Each path below is one point turned by a fixed rotation once a step. After each direction that follows a path, write how fast that rotation turns it, in degrees each step (0 if it stays still).
Each turn is a multiple of 5 degrees from 10 to 175, or 0.
Each row of a path follows its step; steps can be skipped.

step 1: [  8   6   9  19 -41  -9 -10  36  19   2 -28  -7  -3   6  22 -17  22  26
  26 -12  -3 -10 -24   9 -14  15  23   7  13 -15 -12   4  19   1 -19   4
  16]
step 3: [  5  -8   5 -26 -22 -26   6   9   1  19   4   9  -3  16  13   6 -12 -23
  -9  22 -23  -7   2   3 -17   0 -15  20  16  -7   1 -36 -57   5 -13 -18
  12]
step 4: [ 23   2 -14   1 -13   4 -20  -1   9  22  -2   9 -24   2  -2  20  22 -26
  -1  -6   0  -8  -7  -1   2 -22 -20   4   4  16   2  49   7  25  36  41
   0]
step 6: [ 27 -16 -34  -7   1   3   5   9 -36   6   7 -22  14 -15   0  -3 -11 -31
 -17   3   0   4 -40   3  -8  -9 -14  -3 -32 -14  12   5  23 -31 -23 -12
   4]
step 7: [  8  13 -14  25  -5   3  35  -8  -5 -22   5 -12 -13 -11  35   2 -13   3
  -7  -1 -10  11  39   6  -6 -14  13 -12 -12   4 -33  17 -15  29   1  -8
 -34]
step 10: [ 35  17  22   5  22  -2  19  12  17  21  17  16  14  23  12 -13   4  -2
 -22  35  20  22  12  -2   3  22  -4  21  25  -6   5   1  -8  -7 -31  10
 -14]
step 11: [ -8  10  13  15 -12 -36   1 -22 -15 -11 -49   1 -15 -13  -4  12  19  -8
  22   9  -1   7 -13   3 -12  11   5 -13  -2 -16  36  25 -17  -3   8  33
   2]
step 12: [-21 -14  25  -2 -13  33 -10  23  31 -18  14  -4  -8  -4  31  -9   5   1
  23  18   6  14 -24 -37 -11 -20   3 -17   7  27   6  -4  -1  -4 -10 -11
  13]
step 13: [ 21 -20 -33  -6  19 -41  -9 -23   8  -5   5   1   5  31 -12 -12 -14   9
 -11   0 -31   7 -18 -37 -20  -6 -25  -2 -12 -14   0 -13  10   9  -1   2
  -3]
step 14: [ -2  24  -8  -6  17  -8  15  25   0  -6 -11   4 -35   2   7  14 -17 -14
   0   8  13 -21  22  18  -7 -55 -10  22  -5  13  20  -3 -17   1  21 -17
 -11]
step 15: [ -5 -24  25   8  -4  13 -22  -5 -16  35 -18  11 -18 -16  -3  20  13  20
 -27 -39  -2   8  -3 -19  -3  -4 -21  10   2  15 -30  17   7 -15 -12   1
 -22]
Speeds:
[  0   0  -4 -11   0   1   7  -4  -7   1   8  -2   5  -7   7  -8   6 -11
   0   1  -2   2  -9  12   0   1   5   3   2   1 -11   3  -3   9   0  10
   3]
20
[ -3  -5  -7   7   5  -3   1  -1   2   1   0   4  -9  -4 -13  -4  -4 -14
  10  -1  -6   2   8   2  -2   2   0  -7 -10  -3  -1   7   7  -3   2  10
   4]
155
[  6  -1  -8  -1  -7   1  -7  -3   1 -11 -11  -7   5  -7   4  -3   7  -6
   4   4   2  11   4  -6  -3  -2  10  -9  -1  -2  -2  -2   0  -2 -11  -7
   0]
70
[-5  9  0 -5 -4  1 11  5  9 -2 -1 -8 -2  3 -5 -1  2  1  2 -6 11  1  0  1
  6 21 -2 -4 -1 -7 -1  2 -3  0 -6  1 -5]
40
[ -4   2  -3  -3   7  -3   6   6 -10  -1  -1   0  -5  -3   0  -3  -2   7
  -7 -14   4   1   3   4   1 -12  -4  -9   3  -6  -7   2  11   4  -8  -8
   1]
45
[ -7  -6  -3  -6  -2  -2   0   5  -6  -2  -1  -6  -9 -14  -1   0  -3  -4
   2   4   0 -14  -4   1   3   0   1   4   6  -7  10   2  -9 -10  -2  -7
   5]
130
